128 stands for zero in the data rows.
Some points, one per row:
[162 252  47 104 202 103 157 174 127 203  82 117 192 121 156 147 124 142
 122 119 166 138 123 132]
[172  69 120 106 128 181 116 165 144  91 137 172 118 117 150 139 187  38
 135 147 124 181 172  60]
[137 112 128 127 114 131 128 124 135 136 118 129 135 130 131 133 129 154
 114 120 142 124 140 122]
[136 203 118  90 150  62 133 157 111 158 122 112 127  93 152 143 121  93
 154 142 101 153 119  73]
[141 211  86 112 137  72 129 148 141 174 100 126 152  74 139 144 121 115
 133 139 119 103 114 102]
[143 133  87 111 113 108 164 139 161 142 147 133 155 115 155 134 159 143
 130 109 172 151 124 155]
[136 100 125 139 103 153 133 132 150 159 102 129  74  94 124 173 150 174
  84 114  87 106 153 179]
[144 207 110 127 141  82 152 153 134 182  95 129 125 113 118 140 138 188
  95 123 140 132 145 143]
[128  54 114 224  23 255 159   0 175  46 116 103  90 130  87  95  87 102
 173 143 149 153  99 130]
[109 136 169 138  73 154 121  91 159  58 150 120 120 129 105 103 108 130
  98 128 126  94 114 144]
[127 206 108 101 151  82 116 186 137 168 126 165 157 103  98 171  84  90
 161 116 109 113 143 101]
[130  81 149 137 114 147 113 104 125  94 143 142 125 149 121 114 118 172
 108 122 150  95 132 133]
[131 175  82 113 129 108 124 137 132 205  60 117 139 105 148 148 122 145
  90 133 129 126 125 116]
[125  90 137 113 104 124 138  97 155 163 137 129 157 104 139 119 134 184
 127 142 180 113 123 168]
[138  81 141 129  98 146 121 109 136 207 148 103 190 103 138 154 123 111
 159 121 143 145 120 120]
[121 104 134 131 124 138 111 111 127 148 101 117 140 113 140 152 122  68
 148 140 108 153 118  94]
[125  99 138 128 113 141 110 124 124 124 132 132 133 146 134 133 119 142
 134 121 156 136 136 131]
[134 192 116 113 171  94 129 149 122 139 140 130 152 126 126 132 119  85
 153 134 124 143 113 101]
[117 255 160 141 255  80 136 147 125 114 135  75 129 146 112 129 125  88
 121 148  99 191 119  69]
[133 102 135 128 120 130 127 117 120  91 139 131 123 151 120 112 120  54
 161 140 104 172 112  88]
[130  71 134 139 102 151 113 109 127 144 131 138 137 132 134 132 123 130
 139 136 149 132 127 122]
[126 148 159 122 217 119 123 115 128  65 147 143  97 159 117 103 115  71
 167 139 127 155 114  85]
[134 169  67  88 143  70 157 137 125 107 108 122 144 127 123 162 117 118
 153 138 108 149  91 108]
[120 136 165 163 155 155 117 173 141  55  99 117 176 150 102  92 162 104
 141 111 126 173  96 161]
[138 162 110 119 137 128 132 145 139 167 114 117 164 125 140 159 122 110
 148 128 130 148 121 120]
[130 108 138 147 125 134 126 137 136 139  90 118 145 129 126 120 144 211
  41 111 141  92 148 156]
[ 85  69 130 138 119  72  89  25 189 152 156 124 163   8  48  76  84 130
 153 204 141  29 156 217]
[131  37 132  94 135  80  98 169 147 171   0  52  87 136 118 158 156  82
  92 100 110 171 144 121]
[129  69 152 137 110 157 109  99 124  88 144 128 118 149 125 116 119 137
 122 129 130 115 131 122]
[123 166 125 124 162  96 135 170 114 123 148 130 133 126 123 130 135 105
 137 125 122 143 121  90]
[122 101 130 120 133 131 126 117 127 201 143 113 186  95 128 156 118 136
 164 119 154 123 118 111]
[205 110 113 125 114 112 160 106 124 156 157 134 136 106 184 128  69 127
 112 101 146  94  99 171]
[130  35 118 119   1 146 187 130 255  42 208 144 200 129 162  73 187  98
  77  92 245 152  56 255]
[130  81 147 128 107 147 116 104 120 114 130 135 133 144 126 121 126 146
 128 128 138 122 140 124]
[133   0 186 120 155 168 128  30 140  53  70 111 124 149 107 166 135 186
  25  98  32  96  93 204]
[135 144  73 110 135 133 176 157 100 164 116 108 147 130 137 134 132 119
 150 157 160  82  94 129]
[129  89 147 132 113 147 118 107 119  46 160 138 113 162 126  92 125 211
 115 123 181  69 146 161]
[138 140 129 121 118 117 120 127 136 185 103 122 137 103 129 150 130 165
 116 124 142 111 131 129]
[117   0 173 158  69 192 108  74 121 120 143 127 134 146 137 114 128 211
 119 106 230  70 130 160]
[ 94 229  84 102 215  84 133 168 126 130 115 134  79 149 113 104 137  91
 171 133 145 107 117  91]
[132 111 132 124 108 137 122 118 137 130 108 128 123 129 134 137 126 123
 113 130 118 131 132 140]
[126 185 105 132 149  86 134 149 126 141 117 100 133 130 121 144 126 119
 114 132 118 137 129 106]
[160 129 174  98 160 110  40  80 209  57 165 133 141 116 125  35 164 251
  44 197 111 123 142 122]
[102 128  21 103 124  78 133 111 148  82  79  52 123  68 188 112 128 148
  51 139 115 158 170 163]
24 more points follow, each with its number after it:
[132 111 116 122 117 137 129 115 122 113 115 132 124 138 135 125 124 200
  11 123 116 115 171 172] 0
[142 225  49  92 157 102 156 169 111 117 117 150 148 121 147 139 157  38
 135 143 128 135  88 124] 1
[126  88 143 142 110 143 107 108 131  97 122 135 127 139 128 122 120 124
 133 128 138 133 124 126] 2
[124 126 142  86 133 176 127 134 127 189 150 122 183  85 124 159 107 133
 154 106 132 106 120 107] 3
[ 81  54 141 138  90 182 105  96 136  85  86  97 120 201  99 130 106 161
 104 134  93 105 154 137] 4
[140 124  99 111 132 128 146 138 115  98 110 134 130 119 150 117 147 116
 128 116 138 159 160 104] 5
[ 69 255  83 149 121 157 185 124 163 180 126  60 132 111  52 115 106  83
 181 215 130  77  68 109] 6
[149  81 144 152  81 153  91 166  75  98 104 143 110 160 168 130 192  91
 175 193 123 192 119 123] 7
[123 150 139 116 143 139 156  96 142  88 153 118 102 128 102 112 106  72
 159 129 105 153 105  89] 8
[ 23 178  88 166 163 117 130 145 124 184 103 111  77 138 142 108 145 138
 214 153 115 132 171 108] 9
[131 120 118 130 121 135 118 122 114 128 124 128 138 139 130 137 117 144
 150 134 132 138 111 141] 10
[129  57 161 124 128 153  96  81 141 191  83 150  96  80 124 179 151 202
  68 102  97  51 126 187] 11
[ 85 107 111 133 129 152 118 146 110  87 133 157  82 133 135 123 148 138
 192 104 131 148 206 100] 12
[135 161 119 136 136 107 131 132 135 179 132 127 163 119 125 138 130 127
 129 122 144 144 116 110] 13
[ 68 189  59 108  97 158 186 202  96 125 146  92 123 135 103 110 123 105
 205 223 152  17  88 130] 14
[ 97 107 133  49 163 207 255 156  95 195  64 104  68  77 147 253  91 179
 121  75  34 110 221 101] 15
[151 186  98 118 171 100 162 165 130 199 122 155 169 113 164 156 146 135
 148 143 129 125 121 115] 16
[116  84 138 117 106 144 113 116 134 113 125 134 101 140 123 108 133 149
 137 131 134  99 131 126] 17
[129 183 167 105 175  95 128 144 112  17 151 142  74 160 128  73 126 135
 186 134 153 140 117  96] 18
[163 130 109 153 109 139 162 109 156 227   0 126  90  90 162 185 150 224
  25 109  15  21 147 215] 19
[140 103 153 123  88 105 155 121  48 118 209 160 114  69 145 120 134 193
  94 101 161  52 187 212] 20
[130 169 115 118 144  96 137 143 125  61 148 147 111 157 130  99 125 114
 137 137 138 126 121 118] 21
[126 143 128 149 106  98 117 217 123 139 178 103 105 109 107 131 177  75
 123 115  86 139 122  70] 22
[105 165 152 135 172 117 137 138 106 129 133 100 154 127 134 150 120 108
 143 151 132 161 145  81] 23
Which of these numbered points is nearest to each point below, looking only along the 2 directions in which the first points spread most? Its number follows each.
[130 148 120 114 133 114 122 132 126 107 142 127 132 143 126 116 117 131
 146 130 141 130 121 122] > 5
[ 69 115 162 153 171 180  79 123  55  27 254 246  89 179  58 135 151  81
 155  79 133  80 106 172] > 7
[132  94 141 129 128 148 118 109 122  91 136 139 121 135 136 129 137 101
 113 130 137 124 111 126] > 2
[115  64  47 118 114  94  98  80 117  99  40  50 106  28 177  97 104 172
  56 121 146 101 193 186] > 11
[134 142 122 138 134 133 161 159 169 189  40 177 135  51 187 170 191 147
  83 144  88 107 146 163] > 15
[150  27 165 111  56 166 160  98  94  33 198 134  23 232 122  86  78 201
 121 116 160  39  96 209] > 4
[  0 186  82 174 115 175 118  93 106 101  60  71 143  66 147  93 134 110
  63 121 132  15 170 186] > 0
[147  91 106 102 118 124 136 142 111  91 135 142  95 152 139  86  99  61
 174 127 123 150 126  84] > 8
[134 131 125 128 113 113 108 153 118 152 107 131 137 123 139 139 127 157
 146 146 141 121 130 135] > 3
[131  51 158 159 112 147 114  92 145 142  92 115 149 123 141 136 123 189
  66  99 196 113 153 129] > 20
[129 196 106 124 156  82 133 145 128 152 124 122 151 121 130 129 118  99
 150 135 125 138 114 100] > 6
[135  82 137 155 110 137 129  91 121  99 145 139 128 153 121 109 127 111
 168 119 131 126 114 126] > 2
[124  75 144 130 107 149 119 100 124 107 133 128 122 135 128 128 125 114
 134 134 127 126 125 119] > 2
[165 233 112  73 139  97 168 202  68 204 204 195 155  27 140 150 147 227
  84  92 171  37 175 219] > 19
[146 192 125 162 152  89 128 139 123 156 147 130 160 143 101 140 129 118
 126 134 138 174 118 108] > 9
[123  20 167 157  78 176 107  57 114 104 137 133 139 131 138 139 113 127
 145 129 158 129 139 135] > 4
[142  90 133 125  64 134 130  80 122  43 174 138  85 184 142  98 134 184
 130  75 184 135 170 167] > 4
[149 148 113  99 134 113 131 150 131 174 138 139 158 103 142 159 152  81
 183 109 137 159 139 110] > 9
[138 164 113 118 145 128 135 145 129 174 133 143 162 121 160 157 136 131
 139 134 138 131 126 121] > 13
[100 151 121 153 125 131 111  92 129 152  77 115 139  76 159 118 135 108
  91 103 115 113 154 128] > 3
[109 170 160 127 255  58 157  58 116  48 156 112 177 219  28 173 148  84
 140 158  18 247  17  63] > 18
[130 167 147 113 186 125 124 145 129 119 157 126 162 145 135 131 119  83
 169 138 135 159 118  96] > 22
[130  71 142 144 102 151 120  98 124  86 142 130 121 154 128 106 118 119
 148 132 130 139 124 116] > 2
[ 97 176 151 115 225 174 120 146 137  72 120 126 143 194  87 110 110  45
 143 135  45 146 106  58] > 18
[143 120 111 126 102 124 138 112 155 239  32 100 119  58 184 177 156 175
  72 102 106 118 167 134] > 19
[136 190  81 112 187  99 136 156 118  53 110 101 108 105 153  86  91  57
 128 134 121 163 137 118] > 22
[127 126 131 126 114 126 125 129 124  48 159 152 114 164 116  79 122  87
 144 134 110 140 120 119] > 7
[133 118 130 115 135 145 128 118 112  38 169 155 121 153 125  88 148  66
 126 149 140 134 102 132] > 7
[138 226  96 134  78 100 149 129 179 255  93  69  75  52 107 168 129   0
 164 122  68 192 100  53] > 1
[140 135 134 130 113 117 122 127 125  77 157 131 109 164 119 100 116 116
 138 130 117 131 123 131] > 12
[127  92 136 131 113 136 117 116 128 103 135 126 127 132 131 118 109  48
 169 147 106 171 114  88] > 8
[130 248 165 106 225  88 135 167 122 150 165 127 169 126 126 133 122  78
 163 138 129 160 114  94] > 1
[132 174 126 110 158 109 124 152 118 100 145 135 131 153 126 115 124  82
 155 136 121 154 117  98] > 22
[127  68 121 163  58 117  83 144 101  77 121 144  83 139  82  75 139 140
 173 223 118 139 130 133] > 2
[108  86 121 127 102 144 165 106 163  72 152 129 122 170 150 125 147 146
  72 129 101 172 140 118] > 2
[125 119 142 114 126 127 120 122 116 105 149 131 128 138 125 114 105 107
 157 129 129 155 121  99] > 12
[126  80 159 158  95 136 125 101 125  68 173 123 105 172 124  83 133 185
 169 140 142 116 119 175] > 4
[127 233 141 131 158 101 164 188 117  97 156 128 164 121 124 119 207 156
 130 129 120 132  82 215] > 13
[132 156 109 113 138 105 127 130 126 133 109 114 147 101 143 131 120  96
 142 138 126 132 119 115] > 14
[136 151 131 115 152 122 119 156 135 114 152 152 128 143 115 123 128 101
 151 152 149 128 129 104] > 21
[131  35 155 151  89 174 105 102 113  34 179 143  93 164 105  80 160 160
 104  96 148 103 156 146] > 4
[167 236  64  92 155  77 131 136 135 248 110 129 144 110 134 121 131 111
 140 121 107 120 146 108] > 16
[118 108 119 123 110 131 132 116 143  93 140 139 127 158 146 118 134 158
  90 125 131 132 130 138] > 17
[137   8 146 127  55 174 124  81 161  29 183 151 128 179 128  72 131 119
 110 123 159 118 108 163] > 4
[128  77 144 133 111 148 110 101 124 117 122 121 128 135 132 126 119 140
 130 127 143 131 131 130] > 17
[132 109 130 126 128 139 112 138 142 155 123 139 145 131 131 143 126 107
 129 151 144 141 133  96] > 5
[ 95 190 149 146 225 163 137 233  11  94 255 198  93 178  73 177 165 114
 171 120 118 176 126 137] > 18
[126 221 113 101 220 118 135 149 129 154 134 127 177 137 135 124 112 122
 150 137 167 155 124 107] > 6
[116 152 144  85 153 128 147 130  99 128 188 188 143 152 138 158 163  79
 180 118 165 129 137 154] > 21
[138  65 127 168  31 119  51 181  95 209  79 130 143 113 107 129 154 222
 169 222 147 130 131 113] > 0
[ 78  36  63 119  56 213 214 123 208  18 208 176  55 179 155  71 195 141
   0 123  30 164 172 147] > 4
[132  91 135 125 111 142 120 105 128  78 150 136 125 150 120 104 111  82
 171 135 128 147 121 102] > 7
[127 172  99 115 139 117 135 145 132 207  97 122 165 111 138 158 117  75
 153 136 119 159 106 100] > 6
[137 185 137 105 149  83 148 149 120 135 167 125 110 149 128 112 100 100
 147 114 142 113 126 152] > 14
[127 238 122  86 236  85 124 126 168 124 160 150 169 111 129  69 146 101
 130 198 109 165 110  84] > 1
[132 147 129 120 126 113 132 134 130 166 123 122 144 118 135 152 124 110
 153 135 130 143 115 109] > 14
[179 172 109 130 145  95 146 137 115 110 152 122 109 126 137 106  89  64
 152 132 129 146  86 115] > 22
[113 246  85  89 109  55 121 221 188 135 147 208 161  90  93 221  44  91
 104  79  38  82 188  98] > 16
[141  93 126 124 116 143 125 136 110  88 147 131 118 139 137 110 166 137
 130 112 134 143 157 112] > 2
[131 135 126 117 130 118 119 140 128 105 145 125 125 138 123 118 123  99
 153 134 140 131 123 112] > 21
[120  30 217 143 140 191  93  49 135  94 109 128 103 142 129 130 135 166
  20 107  49  86 159 178] > 4
[138 190  92 112 187 105 141 132 137 165 118 126 180 130 138 118 132 173
 114 128 202 118 134 115] > 15
[124  38 140 163  94 192 138 115 153 157 121 157  68  84 113 137 152 185
  65 121 134  94 140 154] > 20
